In the data rows, the value 128 means zero.
Here is a table of points, one per row:
[129 109  83 140 112 117 168  64 157 126 142  61 134 147 172 143 157 136
 178  95 103 149 130 111 111 106  88 129 150 137 131 142]
[111 147 141 148 168  98 119 117 105  92  86  99 189 133  89 131 167 147
 124  90 178  70 129 130 179 111 135 105 128  89 171 121]
[175 166  87 141 167 125 130 128 160 130 125 166 138  77 114 135 185  54
 173  93  96  84 168 149 118 115 147 141  80  72 120 166]
[145 106 100 131 151  88 130 146 125 136 116  67 100 182 104 143  97  89
 169 115 182 178 162 116 153 140 106 140 122 138 174  97]
[148  83 138 129 203 119 154  65 171 123  84  91 129 159 184 175  99 131
 140 174  91 116 123 171 166 161 105 105  82 125 156 105]
[178 133  76 122  98 144 170 129  71 108 128 175 163  99 121 155 106 171
 115 100 165 159 149  57  78 154  83 174 100 188  65 128]
[168  72  99 112 121  24 142  52 126 152 113 106 137 169 155 122 129 109
 119 170 147 128  71 165 153 136 186 162 124 183  80  95]
[107 161 119 110 151 101 106  89 115  73 145 138 108 154 162 168 122 118
 133 164 145 169  99 146  93 138 191 195 110  96 132  98]
[ 97  64  45  70 114 121 170 111 115 128 181 120 145 132 119 120 145 125
  92 115 114 132 138  80 126 125 170 145 189 137 150  83]
[176 144 108 137 111 164 113  56  88 163 125  95 102 161 111 118 114  68
  90 154 139 129  92 154 158 150 141  92 143  71 130 164]
[157 154 158 159 122 109 172 187 152 120 107 159 135 170 208 145 126 106
  92 102 132 128 142 117 128 140 102 146 168 127 153 146]
[ 72 113 143  58 103 125 147 147 155 134 178 146  99 116 174 174 159  69
 135  54 114 106 153 149 156 104 148 128 115 149  90 169]
[141 112 141 138  83 143  92 170 101 149  94 131 114 152 181 120  93 152
 124 122 110 107 162 125 122  92 118 164 170 144 107 120]
[116  82 146  99 176  67 119 180 136 143  64 133 123 160 134  70 134 133
 135 112 131 142 137 160 105 145  88  97 126  84  48 138]
[116 126 149 125 109 147 121 161  75 134 156  72 150 156 170  98 114 158
 128 131 101  70 131 201  78 102 133 119 152  93  90 137]
[135 129 127  86 165 116 140 102  69 170 149  98 107 112  96  90 129 142
 166 150 141  88 166 124 141 175 104 184 128 116 169 122]
[ 52 178 109 107 124 151 152 144 140 146 155 176 110 141 157  64 108 101
 119 202 154 119 196 151 124 107 123  74 172 123 126  77]
[112 109 118 117 130  97 168 152 182 123 139 146  83  92 172 155 109 107
 162 144  97  45  99  24  66 156  72 118 122 157 121 172]
[109 201 148 100 136 155  86 142 135 124  98 141 102  92 157 150 136 107
 130  82 115 116 169 173  78 152 138 115 143 148  91  62]
[134 149 159 115 144 164 178 213 158 129 132 109 140 167 111 115 152 162
  80  98 136 127 195 122 123 119 106 133  74 171 141 120]
[152  85  90 163 146 158  85 117 104 113  89 179 149 162 132 154 186  81
 158 140 139 105 115 119 121 179  98 104 109 236 154 157]
[104 123 133 102 130 117 162 102 145 101 168 109 126 100  73 100 124 155
 104 123 167 138  91 112 126 161 164 160  93 114 123 126]
[ 56 126  79 170  76 127 150 131  83 171 124 144 116 129  75 169 132 165
 187 145  84 161 120 132 170 177 130 101  88 106  85  81]
[174 153  95 165 173 192 152 147  67 146 133 150 141 122 147  62 121 102
 107 101 157 104  96 134 153 110 133 128 157 178 163 110]
[145 144 123 121 135 143 171  73  91 163 133 102 101 107 164 155 124 123
  82  75 159 183  80 138 141 154  93 150 116 121 116 108]
[ 81  66 189 116 162 174  87 121 114 100 175 134 103 141 145 128 155 143
 151  94 168 103 136 124  92  81  71 102 132 132 152  97]
[129  80 133 110 166 132 162 150 107  62 214  78 132 142 158 119 180 106
 148 142 114 187 109 125 178 109 165 156 131 130 109 133]
[123  74  67 106  92 102 108 161 107 149 118  67 128 117  98 134 121 117
 139 104 134 121 155 151 122 103 111 128 138 145 131 130]
[139 147  96  89 127 134 106 119 113 156 136 160 112 190 127 148 150 155
 145 154 142  95 127 137 167  84 157 136 142 150 126 182]
[ 31 154 109 181  84  97 144 164 154  79 112 104 165  92 123 128 142 158
 189 126 169 133 111 163 151 159  78 214 145 146 145 162]
[145 188 134  37 141 148 124 121 112 147  84 126 179 163  65 142 101  98
 155 125 150 109 108  83  81 154 159 117 121 140 160 117]
[134 116 160 116  97 108 114 191 112 106  97 102 153 119 184 107 152 119
 125 138  86 128 186 147 128 125 145 114  64  73 100 111]
[ 91 106 142 143 101 138  97 163 189 126 136  94 123 177 163  86 123 163
 134 129  94  92 110 151 138 157 147 120  99 135 132 108]
[134 148 110 207 134  92 109  95 114 163 133  78 168  85 107 106 143 133
 115 115 134 167 155 154 103 135 123 125 151 198  90  72]
[118 163 135  71 170 171  99  31 182 126 154  97 128 123 119 138 125 150
 119 132  67 112 110  57 136 136 162 143 135 129 144 122]
[180 148  90 186 109  92 140 204 171 121 171  86 122  71 128 180  99 146
 119 148 140 124  88 159  97 146 128  97 182 110 121 155]
[172  80 144 141 173 105 150 112 162 146 189 155  86 155  97  67 167 174
 152  92 121 102  83 154 141 172 152 161 108 140 152 149]
[131  81 117  78 113 188  90 141 112  76  52 123 114  64  56 145 129 139
 120 192 107 114 138 197 137 124 126 152 146 176  90 189]
[ 42 133 182 127  76 124 111 142  96 177 101 109 149 141 166 124 136 134
 110 117 114 125 131 159 102 156  68 158 164 121 142 155]
[130 187 163 163 103 104 105 123  79 133 139 151  96 162  81 149 162 107
 107 152 109  62  81  98 198 167  86 125  98 144 151  87]
[115 152 171 154 129  95 125  94  99 117 152 170 154 104 128 125  41 172
 141 145 129 155 103 156  86 106 128  30  98 177 176 153]
[100 133 141 178 157 108  88 110 181 154 122 117 105  66 157  74 153 137
 145 118 143 201 123  69 162  90 134 107 101 160  81 129]
[100 106 136 193 141 142 217 122 132 175 126 179 199  90 108 166 104 100
 119 118  94 129 143 152 124 129 172 147 174 116 136 136]
[156 121 128 164  89 130 140 128 126 155 112 180 114 101 138 161 138 177
  95 145 142 186 147 126 178 125 116  99 120 137 162 152]
[159 176 182 136 175  95  68 159  75 120 207 108 175 125 104 158 104 112
 161 133 107 105 149  76 218 103 163 140 137 107 100 167]
[ 93 118 165 150  92 135 163 108 151 119  91 150 152  86 110 161  61  60
 168 144 152 189  80 120 132  52  89 112  98 173 133 104]
[107 142  99 157 149  96 175  97 133 117  72  96  70 137 160 152 112 149
 132 131 112 129 111  91 151  86 154 158  90  95 130 132]
[ 93  58 123  96 190 135 122 161 130 134  74 140 177  81 140 125  96 148
  91 100 119 111 154 114 102  89 154 125 145 107 170 123]
[ 88  99  82 100 139 148 114 129 123 158 174 102 143 171 128 139 135 108
 129  66 147 158  92 187  78  65 124 113 122 116  94 138]
[ 86 107 180 153 134 197 133 121 151 204 162 129 170 111 141 130 156 122
 166 156 138 175 112 152 139 181 154 124 155 123 145 164]
[128 105 199 168  80  69 135  62 135 102 147 124  75 162 162 123 163 142
  96 145 112 138 125 128  71 125 204 174 124 149 165 133]
[168  88 128 116  95 135 123  93 117  84 131 115  80 106  85 121 104 107
  85 113 142 121 100 130 207  96 158 128 108  82 135 114]
[101 170 125 168 137 149  90 120  93  84 122 134 112 153 107  70 129 111
 105  75  62 153 158 103 108 165 141  77 159  92 178 167]
[108 177 111  88 157  95  74 122 102 160 102 153  94 128 128 118 157 171
  69  79 103 122  48 110 168 104 155 133 170 136 131 154]
[100 135 124 129 159 133  71 145 171 141 112 112 115 162 168 188 122 119
 123 103 184  97 159 109 114 171 146 182 119  83 130  94]
[112 132 104 145 128 147 127 172 165 118 137  97 108  44 130 171 155 112
 136 183 111 142 112 152  95 120 167 118  67 165 121  49]
[128 143 130 134 144 120  94 159 127  95 160 204 135 147  96  87 144 145
 107 162  96 217 145 136 132 117  30 142 148 117 139 106]
[144 195  74 138 160 164 107 107 110 117 151 160 163 125 127 129 149 131
 161 158 143 106 115 148 153 127 105 118 121 120  72 172]
[113 107 136 124 129 101 126 109 121 119 157 143 131  60  96 171 129 210
 111 127 126 169 166 124  88 171 144  93 112 159 159 185]
[137 124 149  78 126 139 113 109 171 222 129 181 183 112 150 140 100 184
 157 122 165 171 166 161 142  80  96 129 102  85 164 130]
[166 122 194  71  84 155 184 150 168 124 118  95  47 147 109 119 124 104
 214 113 189 139 136 104  88 129 144 130 175 158  97 162]
[ 86 117 145 128 155 101 165 140 152 111 101 114 149 182 125 146  84 175
 127 143  74 115 125  97 119  90 112  72 201 117 118 146]
[158 128  69  92  61 119  64  92 160 151 168 158 107 112  72  78  94  69
 117 105  63  67 164 148 128 128  94 113  94 139 160 156]
[150 161 145  80 121 111 171  88 112  92 147 113 129 169  65 120 180 140
 101  98 143 102  99 173 130 119 122 129 101 153 119 107]
[190 153 126 107 143 148 113  86  89  97 131 153  67  99  95 104 161 107
 182 124  98 132 121 142 119 126 117 139 133  72 162 126]
[145 112 196 163 143 122 106 163  52 138  95 118 132 128  99 112 152 129
 133 162  64 115  89 113 120 123 138 116  94 102 143 127]
[127 107 111 211 151 110 118  98  81 137 107 155  65 124 122 166 115 127
 108 160 210 135 203  79 132 100 160 122 121 125 146 164]
[132 183 146 135 142 175 118 148  91 125 114 124 129 173  73 160 156  54
  83 164 112 127  99 166  86  92  99 128 119 139 197 177]
[160 156  78 117 169 149  96  83 165  76 107 127 155  75 123 113 185 111
 113 175 161 105 154 141 117 116  89 181 152 100 149 161]
[147 131 135  60 135  73 128 100 107 118 154 106 125 133 190 161 108 150
 134  97 117 117 123 147 159 202  39  98 169 120 135  67]
[144 101 195 181  46 178 154  62 139  88 142 151 109  83 139 121 144 123
 118 156 161 160 127 104 156 155  96 104 133  59  89 142]
[114 115 100 155 122 206 118 165 160  57  92 134  92 155 133 153  26 151
 106  73 124 151 132 169 149 169 126 145 135 141 141  73]
[173 144 172 151 113 128 117 117 179 150 156 119 184 154  47  99 144 116
  78 141  94  79 166  88 187 115  91 127 135 141  93  67]
[139 163 112  61 140  90 143 162 147 149 138 105  99 134 169 119  86 148
  94 150 128 162 115 130 187 152 171  67  57 169 120 160]
There is one direction along which these points spread out most. Take the direction at right angles to it along which they spread out most. Go by this last direction. For each point below, how far along it does it lie, from 0 to 99? 50 is the average, and the first point above lies past it. One standard deviation of the points above along it is 16.
[117 137 169 147 140 100 170 130 122 117 117 150 103 125 144 104  81 125
  81 144 167  76 136 152  73  66  85 145 110  84  81 123] 41
[108  81 133 120 117 143 156 152 129 175 132 163 152 151 146 142 134  97
  96 148 106 157 149  86 107  99 124 169 129  84  82 107] 48
[134 103 114 147 135 140 112 175 167 171 152 138 112 121  69 171 159 146
 163 164 184 146  82 129  99 123 119  95 194  90  96  94] 48
[143 107 121 118 132 141 108 157 177  87 104 114 177 180 171 138 153 121
  70 113 140 119 160  86  68 172 141  61 110  94 106 140] 40
[137  99  94 139  81 141 129 154 152  89 128 155 139 128 121 126 110 146
 204 124 167 118 111 106  67 127 172  67 163 122 139  87] 49
[161 152 134  83  70  84 175  80 126 125  70 153 140  94 168 119 198 147
 147 110  88 175 138 130 174 122 179 125 185 140 138 107] 67
[121 106 156 114 115 140 119 169 114 123 126 106 129  69 189 113  74 120
 115 151 133 101 108 101 150 127 134 156 162 118 138  77] 51
[167 142 146 120 120  87  55 152 126 114 142 207 174 182  91  75  66  66
 130  94  90 165 133 125 126 139 128 163 111 117 123 173] 28
[149 134 102 161 155 196 172 125 125 138 125  87 112 153 170 111  87 186
 169 161  51 104 160 119 105  85 136 149  63 136 137 128] 50
[ 96 142 185 163 133 137 154 113 120 157 118 117 117  75  99  90 115 110
 100 113 169 112 135  88 125 169 167 120  96 140  75 151] 54
[163  97  85 162 114 137 131 196 140  96 105 176 170 116 132  81 123 122
 140 156 164 119  61 115 118 171 157 140 153 153 121 101] 48
[158 181  72 119  69 145  86 160 147 144 105 101 140 141  84 124 145 149
 118 134 141 111 132 108 127  73 154 142 125 122 153 169] 35
